0: [41 50 53 92 57 48 50 63 49 24  2 49]
1: [38 39 59 38 59 59 46 35 43 52 56 67]
2: [70 44 45 33 51 52 47 41 55 43 59 72]
3: [46 70 75 52 55 64 31 45 31 35 32 48]
4: [41 36 39 36 60 51 85 56 55 47 63 62]
5: [57 48 55 51 62 53  9 49 52 57 28 36]
6: [19 49 44 56 51 59 42 45 29 63 41 46]
7: [19 43 40 28 36 51 59 46 24 72 72 54]
8: [34 70 60 33 36 50 75 67 32 41 57 80]
9: [50 60 58 79 61 65 47 37 67 48 15 45]
10: [77 22 47 75 62 30 36 47 67 51 28 40]
11: [61 67 54 50 42 48 44 50 49 34 49 47]
12: [62 43 47 46 55 54 41 37 49 60 53 29]
13: [62 68 66 42 48 61 31 40 35 74 57 32]
14: [32 45 48 55 37 44 43 56 35 42 51 53]
15: [70 56 47 65 37 45 66 72 43 44 36 47]
16: [32 96 73 72 51 49 29 72 30 54 25  1]
17: [38 21 36 66 56 35 73 58 47 40 52 76]
18: [38 32 56 43 55 40 53 48 34 28 42 78]
19: [58 39 51 61 56 48 13 32 54 58 38 27]
20: [62 82 46 52 39 63 29 53 46 71 73 16]
21: [57 35 31 33 44 62 37 40 68 69 80 46]
22: [57 23 28 50 47 40 38 50 69 58 42 50]
23: [34 59 41 45 34 43 39 65 38 57 52 35]
24: [46 64 52 43 41 63 84 51 45 64 53 44]
25: [54 67 58 45 46 76 49 34 46 44 68 64]
26: [49 51 46 59 52 46 65 36 46 49 78 53]
27: [64 65 57  6 46 67 63 36 37 68 99 46]
28: [69 39 35 61 49 46 45 60 55 63 55 34]
29: [49 62 71 52 58 50 63 57 48 52 38 34]
30: [21 72 71 53 72 66 70 46 30 29 42 53]
31: [41 61 56 84 62 67 60 39 70 42 17 44]
32: [39 37 24 46 57 62 46 33 60 70 64 61]
33: [46  9 29 31 45 16 79 61 56 52 77 88]
34: [73 37 54 56 57 37 79 58 77 30 32 71]
35: [88 54 71 61 73 63 10 27 75 60 21 42]
36: [67 43 40 65 56 58 47 54 58 36 31 49]
37: [35 74 72 62 51 45 29 60 38 45 34 26]
38: [20 47 30 37 44 48 51 57 37 81 85 28]
39: [29 56 58 65 54 55 33 41 28 53 48 48]
40: [56 15 34 65 42 21 77 64 53 44 42 64]
41: [47 48 54 40 58 51 29 52 43 57 69 57]
42: [47 53 63 33 60 48 37 53 45 47 67 62]
43: [37 55 44 69 39 58 24 46 55 63 34 34]
44: [23 63 51 48 48 55 46 53 37 51 43 50]
45: [54 68 58 44 37 54 63 53 50 66 66 37]
46: [50 60 53 42 43 41 77 61 47 39 52 57]
47: [49 38 56 54 58 53 49 26 69 65 54 64]
48: [64 65 64 14 52 64 53 35 38 58 82 47]
49: [15 44 38 59 38 31 99 65 29 39 49 80]
50: [28 58 28 30 39 50 56 61 36 70 86 21]
51: [36 65 53 54 46 56 45 54 42 46 36 52]
52: [66 50 38 51 32 52 40 44 71 51 65 57]
53: [61 45 54 43 52 57 65 38 61 39 45 75]
54: [63 42 48 57 61 67 55 37 72 46 36 62]
55: [50 66 50 47 35 54 61 46 51 69 69 29]
56: [59 54 55 37 49 55 57 58 50 50 52 49]
57: [80 71 81 66 62 58 33 50 52 21 17 68]
58: [51 61 44 45 49 51 63 57 40 53 64 36]
59: [56 70 62 51 53 62 33 47 53 33 41 46]
60: [40 47 46 72 45 28 55 74 51 12 18 48]
61: [57 51 32 40 51 61 35 62 54 63 46 37]
62: [60 69 55 43 37 50 44 47 50 75 64 30]
63: [44 21 42 59 52 49 30 25 59 76 55 33]
64: [65 18 35 47 62 42 64 56 68 29 38 71]
65: [59 28 42 52 53 36 46 52 67 52 31 57]
66: [84 39 36 39 43 53 53 45 60 40 57 63]

[43 36 45 49 63 58 21 44 60 47 39 54] 5 19 65
[56 68 67 44 45 60 32 45 37 65 57 32] 13 62 20
[55 37 40 62 54 51 35 50 54 37 16 48] 36 65 5
[12 44 44 56 37 28 99 67 27 43 47 76] 49 17 8
[66 69 77 61 61 55 42 48 48 26 28 72] 57 59 3
[53 56 57 50 47 42 80 65 45 38 43 54] 46 15 56
[56 40 50 46 52 48 64 35 58 28 46 80] 53 2 18
[38 76 54 51 51 77 30 31 32 69 55 33] 13 39 6
[49 36 28 46 51 64 45 39 64 65 64 54] 32 21 52
[72 50 42 54 45 45 45 62 50 58 49 39] 28 61 56
[36 58 70 66 49 33 35 64 43 39 27 42] 37 51 14
[39 35 45 38 54 44 86 59 61 49 64 65] 4 46 17
[42 38 40 38 55 44 95 62 58 48 69 59] 4 46 17
[58 39 47 63 57 53 15 37 54 61 43 24] 19 5 12
[35 58 39 43 38 49 41 58 43 57 52 30] 23 44 58
[29 63 40 47 35 48 38 63 49 55 47 38] 23 44 51
[45 53 53 51 54 58 50 31 60 62 61 61] 47 1 26
[48 53 50 48 48 44 69 49 40 39 56 68] 46 26 53
[24 54 34 42 30 62 60 52 24 43 89 71] 7 8 26
[34 61 63 53 68 56 65 46 39 29 38 57] 30 51 44
[53 44 33 42 48 56 38 65 44 58 44 43] 61 28 23
[50 16 32 29 38 27 84 55 49 48 95 89] 33 4 17
[37 58 54 71 45 39 57 65 38 14 29 46] 60 0 51
[42 57 46 37 54 77 74 43 66 60 58 56] 24 56 4
[56 32 23 30 46 60 47 38 66 67 77 56] 21 32 52
[38 63 67 62 51 39 29 63 50 39 32 35] 37 51 59
[32 73 70 34 53 55 33 45 18 71 62 30] 13 39 44
[59 60 54 43 55 60 62 48 55 57 55 44] 56 58 45
[39 48 43 54 37 48 63 54 34 42 51 49] 14 58 46
[63 76 59 41 46 51 49 54 44 28 50 44] 11 59 56
[64 45 37 27 36 53 49 62 55 62 84 46] 21 52 56
[76 67 54 53 46 65 71 34 44 39 72 67] 25 26 53
[50 43 54 56 51 40 76 58 46 39 42 58] 46 15 56
[22 43 39 55 29 35 75 60 13 48 64 82] 49 8 14
[57 50 38 37 52 61 43 69 50 56 41 39] 61 56 28
[40 56 74 61 66 41 48 50 49 50 24 48] 29 51 37
[49 68 48 72 43 67 17 34 61 71 27 22] 43 19 5
[91 29 39 61 48 42  0 42 74 77 49 18] 19 28 10
[46 71 71 43 51 67 17 42 55 83 44 21] 13 62 5
[50 16 31 27 51 27 74 52 64 52 81 83] 33 4 17
[47 15 20 37 28  8 81 70 53 53 83 60] 33 40 17
[50 57 59 64 50 39 50 57 56 45 25 33] 29 51 11
[44 78 58 26 44 71 79 46 36 57 64 52] 24 45 58
[75  6 32 59 57 24 55 54 62 24 42 75] 64 40 65
[70 35 37 37 38 38 73 52 72 56 60 58] 66 52 2
[68 23 29 55 55 42 64 49 66 35 57 68] 64 66 65
[44 60 53 47 46 57 52 49 51 49 40 45] 51 56 44
